rotation steps, each row followed by its count of steps
The counts run from 0 to 345.
[171 100 157 127  87 125 123 144  97 120 185 118 135 111 132 142 122 150
 103 160 133 138 113 149 135 136 105 141  87  56 164 150 169 140 129] : 334
[ 90 111 117 116 132  95 147 126 105 126 116 130 120  91 173 184 151 129
  85 167 104 130 147  91 117 116 138 132 162 141  59 151 105 111 123] : 26
[170 100  92 178 116 116 107  85 138 134 173 136 118 115 105 114 139 104
 183 155 121  62 133 170 127 114 131 148 123 137 137 145 148 144 142] : 49
[151 145 125 143 120 152 116 181 134 153  91 150 112 156  74  85  91  92
  97  84 126 109 101 145 103 121 151 135 134  90 130 128 112 137 144] : 97
[115 142 150 149 157 104 103 137 121 142 119 150 101 135 108 120 131  68
  93 116 140 151 165 130 169 102  92 148 171 119 121 153 107 180 156] : 207
[169 114 114 157 138 139 107  94 170 100 171 131 169 101 118 126 138 114
 134 172 114 105 114 157  99 144  78  83 136 133 129 110 110  97 112] : 153
[107  47 141 116  99  98 114 119 109 112  98  99 120 114 149 172 120 111
 119 142 112 163 107  69 139 122 151 157 161 106 122 152 140 135 132] : 124
[126 145 146 161 166 107 113 165 135 137 106 141 126 120 127 139 157  83
  63 119 138 190 190 114 166 101 109 122 153 134 134 124 117 158 146] : 209
[ 88  86 141 164 117 125 131 110 140 153  86 121  96 130 131 126 108 114
  77  93 126 142  87 116 102 121 109 125 152 189 108 148  79 128 128] : 14
[ 92  88 160 140 115 107 113 135 119 132 111 122 121 107 169 176 135  91
  64 132 107 191 105 108 131 105 104 155 166 125 121 153 116 138 123] : 119
[ 67 102 139 140 113 121 126 154 136 126  98 140 106 135 151 133 120  58
  75 126 101 155 144 122 118  88 114 120 173 132 116 131 103 154 138] : 114
[112 105 142 145 145 144 140 133 150 185  71 108 116 119 131 122 139 108
  79 100 128 160 122 101 109 118 112 107 137 208 107 119 105 108 116] : 12
[ 75  82 129 135 135 102 138 109 132 134  79 134 110 109 133 150 120  92
 101 130 102 133 114 112  93 109 126 128 146 182  70 176 105 123 118] : 18
[173  94 144 126  91 129 137 142  99 117 173 106 134 119 120 129 123 149
 113 173 143 140 138 130 136 143 118 114  90  50 167 117 184 131 137] : 335
[ 83 147 151 120 136 143 122 163 134  98 142 131 187 125 143 146 130 150
 178 119 142 129 155 137 174 129  85  70  96 138 122 130 136  80 117] : 69
[117 116 152 134 141 145 138 126 133 197  62 103 115 125 122 119 118  98
  98  95 137 147 124  87 118 133  99 130 149 195 116 139 112 117 133] : 11
[114  84 156 127  77 105 120 122 121 134 107  84 144  90 165 182 139 114
 115 142  88 128  73  88 146 135 164 170 115 103 117 151 130 135 123] : 128
[132 127 129 141 172 135 141 126 122 136 114 201  84 129  73  92  88 118
  97  93 154 116 125 147 148  98 137 140 129 117 104 141 111 169 172] : 198
[113 108 147 182 131  91  96 133 105 117 109 116 106 134 123 133 124  91
  77 116 146 193 153 102 171 127 116 131 155 114 159 130 109 152 145] : 212
[175 139 106 135 109 119 135 101 175 148 153 106 154  76 140 136 150 113
 147 183  90  75 143 141  80 125 120 141  95 125 111 113 118 123 121] : 144
[140 147 106 126 160 163 131 191 145 194  74 157 135 135  91  91 111  95
  90 105 132 121 150 125 110 103 142 117 140 130 125 124 128 127 156] : 100
[102  93 125 153 140 143 138 122 124 154  80 146  87 132 100  83  85  86
  85 112 135 160 137 117 118 116 108 117 153 149 154 141 129 170 163] : 107
[114 139 151 113 114 131 141 132  86  88 109 128  97 165 134 121 138 178
 218 108 139 124 164 124 141 116 132 115 133 154 132 141 126 108  82] : 173
[113 148 117 108 124 166 160 150  89 112  81 173 125 122 144 126 115 156
 160 124 108  85  92 138 117 112 181 103 154 128  90 124 122  75 108] : 280
[148 137 147 135 141 168 180 103  86 145  90 164  83 105 132 100 116 182
 126 123 152 103  99 120 147 104 168 131 133 133 124  82 119 120 136] : 287
[161 135 164 154 139 130 155 112 135 115 112 179  78 118 113 106 136  98
 122 100 130  95  90 158 150  69 153 150 138 120  88  98  99 152 132] : 294
[145 118 121 150 121 115 102  98 130 129 194 144 125 137 132 120 104 112
 184 129 146 115 153 164 140 128  60 120 152 150 142 148 132  94 151] : 58
[187 128 126 142  92 121 117  85 143 155 167  94 117  97 129 107 122 110
 160 179 116  69 126 137 104 157  92 143 123 113 125 118  99 135 139] : 146
[115  71 105 114  82  98 151 129 104 141 125 100 124 110 152 126 101 142
 126 156 106 142 145  89 120 127 149 139  81 103 170 142 167 142 158] : 230
[ 95 124 136 176 122  68 112 119  92 143 122 106 125 113 152 129 126 123
  98 121 135 149 140 114 191 145 109 121  80 146 145 184 123 125 157] : 317
[101  92  94 142  94  95 133 152 131 150 126  98 151  94 169 153 136 146
  83 141  99 155 130 117 124 103 154 131  71 115 171 142 154 119 139] : 227
[141 110 106 131 158 164 112 110 148  98 147 125 175 140 109 121 140 101
 174 177 125  83 146 147 135 140  87  66 161 151 127 118 125 100 118] : 157
[149 139 147 152 153 132 165 122 152 116  95 182  95 107 116 110 152 117
 113 105 122 105 101 154 143  63 166 134 122 132  93  82 110 137 123] : 293
[130 145 131 120 115 146 125 119  73 103  97 152 112 133 138 138 106 179
 169 126 125 140 110 107 101 157 119 125 179 152 137 162 111  77  89] : 273
[111  92 119 176 148  91 103 145 119 112 109 114 120 137 115 131 140  93
  76 127 136 186 176  89 173 123 138 110 160 122 154 117 126 138 147] : 213
[165 145 140 105 132 124 160 149  81 120 108 169  98 133 114 122 110 197
 164  90 154 138 136 109 129 124 154 129 129 118 117 118 136  68 112] : 182
[154  95 136  84  73 125 140 123 125 163 176  96 113 107 150 128  93 124
 134 177 115 110 126 111 105 126  99 158 118  62 137 123 142 146 163] : 238
[132 178 152  82 116 128 120 180 105 118 125 165 110 151 104 126 119 179
 152  94 117 114 135 135 124  94 130 161 116  80 119 164 112 137 115] : 84
[160 151 128 103 146 124 157 164 106 112 105 179 119 123 123 136 119 190
 150  90 139 135 135 125 120 113 165 114 120 121  98 118 140  61 107] : 183
[181 108  97 191 129 129 129  91 148 137 163 114 127  93 117 110 170 138
 156 164 135  82 151 147 141 118 152 127  99 144 153  94 148 131 132] : 47
[153 110 125 106 121 110 142 170 107 131 172 134 157 101 149 154 143 147
  96 182 119 134 154 134 130 112 117 116  98  67 142 142 176 116 132] : 332
[150 123 126 152 145 122 123 110 144 108 170 140 154 112 132 129 119 116
 176 139 155 150 182 147 145 132  69  87 134 153 152 114 144  71 139] : 60
[166 124 122 164 114 136 139 106 105 146 133  99 140  79 141 155 178 134
 127 180 121  85 122 105 161 147 187 137 109 104 115  96 140 128 124] : 38
[133 143 134 159 181 129 144 147 157 127 100 191 115 108  83 108 130  89
  74 111 134 130 155 153 139  88 132 118 108 129 101 122 111 163 142] : 201
[176 113 151 155 110 121 130  93  88 136 124  94 135  69 141 154 170 126
 138 165 123  89 105 105 165 169 168 157 110 106 100 133 149 140 120] : 37
